[[-56 -46 -13  30  56  56  46]
 [-92 -67  44 100  24  24 -80]
 [ 61 -77  47  12 -65 -65  77]] value -56

[[ 89  34 -46  -3 -54 -42  68]
 [-14  -5   6   3   8   6 -10]] value 89

[[ 57  95 -45  94]
 [ 78 106 -41 104]] value 57

[[ 19  22 -13  28 -10  -3]
 [ 97 -57 -13 -24   9 -41]] value 19

[[ -3  -3  -8   1  15]
 [ 66  24 -86 -76  -1]
 [  4   9  38  -9 -98]] value -3

[ 10   2 -24  86 -13 -13   0] value 10
---
-25   42  -98    1 -> -98

 86   58   -2    3
-49  108   81   65
  4  -50    1  -48
-> 1

52  -7  85  -4 -> 85

 23  -99  -30   -8 -> -30

 14   14    6  -96
-47  -47   87    7
 69   69   36   40
-> 36

 25   33   -3   19
-26  -14   82  -56
-> 82

 13  -83  -36   95
-24   -8   -2  -25
-> -2

 31   -2  -62   85 -> -62

-30  -30   89   -8
-60  -60   11  -64
 86   86   50   15
-> 50

-37   82   63   -8 -> 63
---
 -6   -4   -3  -89   50   -5 ==> -3
 38   28  109   96 ==> 96
 86   57  -50  103 ==> 86
-94  -18   41   64   86 ==> 64
 62  -81  -54   26  -39 ==> 26
   9    18  -109    23   -51     6   -80 ==> 18
 80  -20    5   25  -53 ==> 25
---
[ 38 -52   0 -41  84] -41
[ -75  -16  -26 -111] -26
[-111  -17   75   22    3  -19] 3
[-35 -96 -71  26  -2   1] -2
[-13  20 -83 -46 -47 -72] -47
[-79   6  72  87 -29 -88] -29
[  3 -14 -96  22 -21] 22
[-30  79 -85  49 -37 -17] -37
[ 83 -31 -22  -4 -52] -4
---
[5 1 6 3 6 2 8]	5

[7548 8076 7452 5480 3201 2764 7924]	7452

[982 813 408 187 732 466 583]	583

[115 423 904 250 338]	338

[[-107 -733  422  312  305]
 [-705   98 -986 -536  968]
 [  85 -192 -118 -415 -421]]	-118

[774 454 680  67 164]	454

[ 496  -90  121 -557 -319  676  287]	121

[ 275 -856  620 -154 -319 -478  -84]	-154

[-36 -23  25  -7   9]	-7
---
[[  87.659 -126.672  123.537  107.687   75.703]
 [ 104.065   65.406  165.719  133.429  187.456]] out 165.719

[[ 0.05 -0.04  0.11 -0.09 -0.01  0.20]
 [-0.04 -0.09 -0.10 -0.12 -0.12 -0.22]
 [ 0.14 -0.15  0.11 -0.16 -0.09  0.05]] out -0.10

[[-0.11 -0.24  0.07  0.19 -0.12 -0.23]
 [ 0.01 -0.17 -0.17 -0.19 -0.11 -0.01]
 [-0.01 -0.07 -0.03  0.07 -0.05  0.05]] out -0.17

[[ -48.5  -78.0 -118.9   17.1  -52.9   42.9 -197.4]
 [ -64.0  -33.0   72.1  -58.9   -9.9  -61.2  -24.1]
 [ -48.5  192.2  -80.7  -58.9  -52.9  -61.2  -67.4]] out 72.1

[[ 0.995 -0.011  1.494 -0.707]
 [ 0.785 -0.555 -0.634 -0.117]
 [-1.714  0.121 -1.791  0.808]] out -0.634

[[-0.10  0.11 -0.45 -1.41  1.46 -0.03]
 [ 1.35 -0.63  1.65  0.43  2.22  1.16]] out 1.65

[[ -2.139 -17.632 -19.186  -9.686]
 [ -6.476  11.559   4.205  -3.449]] out 4.205

[[  70.426 -153.618   44.260  109.651]
 [  59.326  -27.012  196.967   56.585]] out 196.967
---
Input: [-17 -44 -28   0 -29  96 -61]
Output: -61
Input: [-2 88 77 72 78 43]
Output: 43
Input: [-112  -42  -73  -21]
Output: -21
Input: [101 -51 -23 -41 -30]
Output: -30
Input: [  74   18   60   59 -112   45    0]
Output: 0
Input: [   5    6   62  -41  -54 -108]
Output: -108
---
Q: array([ 39, -96, -15,  95,  29,  32])
A: 29
Q: array([-93,  -2,  -8,  -1, -92,   2,  -8])
A: 2
Q: array([-12, -86, -77, -49,  30, -55])
A: 30
Q: array([-30, -12,  91,  42, -26])
A: 42
Q: array([  63,  -45, -107,   74])
A: -107
Q: array([-20, -63,  74, -50, -96,  17])
A: -96
Q: array([-94,  93, -57,  85, -72, -76])
A: -72
Q: array([-104,  -83,  -11,  -55, -108,   85])
A: -108
---
Q:
[[  4  16  37   6 -40  23 -85  59  27 -19  -1 -13  24]
 [  7  37  -7   1  31  49  74 -44  11 -32 -11  29 -22]
 [ 14   5  -5   0 -16   8 -15 -26   7 -13  14  -2 -17]
 [-27  15 -24 -28  30 -15  62 -46  16  12 -32  15 -63]
 [  7  28 -29 -32  14  14  -9   1 -10 -18 -39  18  -6]
 [ 15  21  -9 -25  18   6  64 -16  22  -2 -39  46 -28]
 [ 12   0 -36 -28  11 -16 -13 -32  20  12  24 -11 -17]
 [ 19 -25 -14 -36 -32 -14 -71  41 -19  40  12 -34  39]]
A: 12

Q:
[[ 26  60 -47  -7  55   4  -5]
 [ 97  70 -62 -16 111   7  -7]
 [-12  17 -29  -3  35   2  -4]
 [-21  58 -32  -3  39   5  -4]
 [-15  27 -19  -3  28   3  -2]]
A: 28

Q:
[[  11  -27    7   28  -44  -67   -9   17   39  -72    2   30]
 [ -32  -57   -2 -102 -111  -34    2   22  -57   50  -13   24]
 [  77  -98  -50   39  -75  -25   22  -19  -12    6  -34  -27]
 [ -14  -16   -6  -35  -53   -4   -5   -4  -21   29  -16   14]
 [  -1    0    0    2   -1   -1    1   -1    1    1    0   -1]
 [ -25    6   -6  -18   23    4  -12   48  -21   -7   41   -6]
 [  18  -51   -6   13   -7  -18   24  -12    1   18  -15   25]
 [  -9  -45  -28  -31   38   14  -16   52  -75   -9   47    3]
 [  -7  -13  -87   24  -54  -49  -10  -26   49   -5   25   22]]
A: -5

Q:
[[  3 -47  29   2 -86 -67  30 -12]
 [ 43 -73 -40  23 -23 -18  24 -21]
 [-74  50 -91  16   2 -28  24  38]
 [-11   6  24 -24  36  70  17  58]
 [ 36  -6  79   9  58 -55 -29 -22]
 [ 83 -36  51  18   9  61  69   3]
 [-65 -41  42   2  -7  22   2   3]
 [-58 108   6   7 -19  12  -8 -23]
 [ 46 -73   7 -26  -8  12 -39   0]
 [-12  -6  69 -17 -51 -58   0 -19]
 [ 38 -60  13  -4  21 -90 -15  46]]
A: -90

Q:
[[  21   -9   69  -17    2    2    1   12    0   -6   -6  -29  -14]
 [ -16   -9   55   -5    7    0    3  -18    2   16   -7  -12  -17]
 [  27   15   -9    9    8   -1   10    3    0    1    4   43   24]
 [  -1    6  -74    0   -8   -3   -1    9    0  -17    3    4   -5]
 [  16  -37 -100    6    2   11   -7   11    2    5    3  -51   -4]
 [   6   15  -67   -5    6   -1    1   10    6    4    3    8   22]
 [  16  -10   29    1    7    6    4   12    2    1   -5   -6    5]
 [ -19   -1    8    9    4   24   -1    3    6  -12   -1   -3    9]
 [  12   -6   20    9    0   -2   -2   -2    9    0    0   -8    5]
 [  -1   14   14  -11  -12  -13   -2   10    6    9    1   13   -1]
 [   4   -8  -41    5   -8    4    2    5    1   13    4   -8  -12]
 [ -22  -12   29    3    0   -6    3    3   -2    5    4   37  -11]]
A: 4

Q:
[[-43 -53 -48 -50 -43 -45 -46 -43]
 [-29 -36 -35 -37 -30 -33 -30 -30]
 [ -2 -17  -9 -12  -3  -5  -6  -2]
 [ 86  90  89  90  86  88  88  86]
 [-23 -37 -31 -35 -23 -26 -26 -24]
 [ 36  47  41  43  38  41  40  36]
 [ 16  17  18  18  18  20  16  16]
 [-15  -5 -10  -7 -15 -15 -13 -14]]
A: -15
---
[2 8 8 4 6] | 6, 2

[[ 231 -828 -582 -412  183  -15]
 [-628  258  791 -243  237  -56]] | -15, -628

[60 92 71 21] | 21, 60

[ 63 803  29 922] | 922, 63

[ 19 -13 -45 -27  40  30] | 30, 19

[2 2 8 1 3] | 3, 2

[[185 115 120 114 196]
 [137 157 147 162 144]
 [ 62 132 128 131  62]] | 196, 62

[[343  59 389 780]
 [500  87 474 613]] | 780, 500

[ 3 20 78 57] | 57, 3

[[57 56 54 56 62 55 57]
 [74 51 35 15 65 19 90]
 [57 54 47 51 56 53 68]] | 57, 57
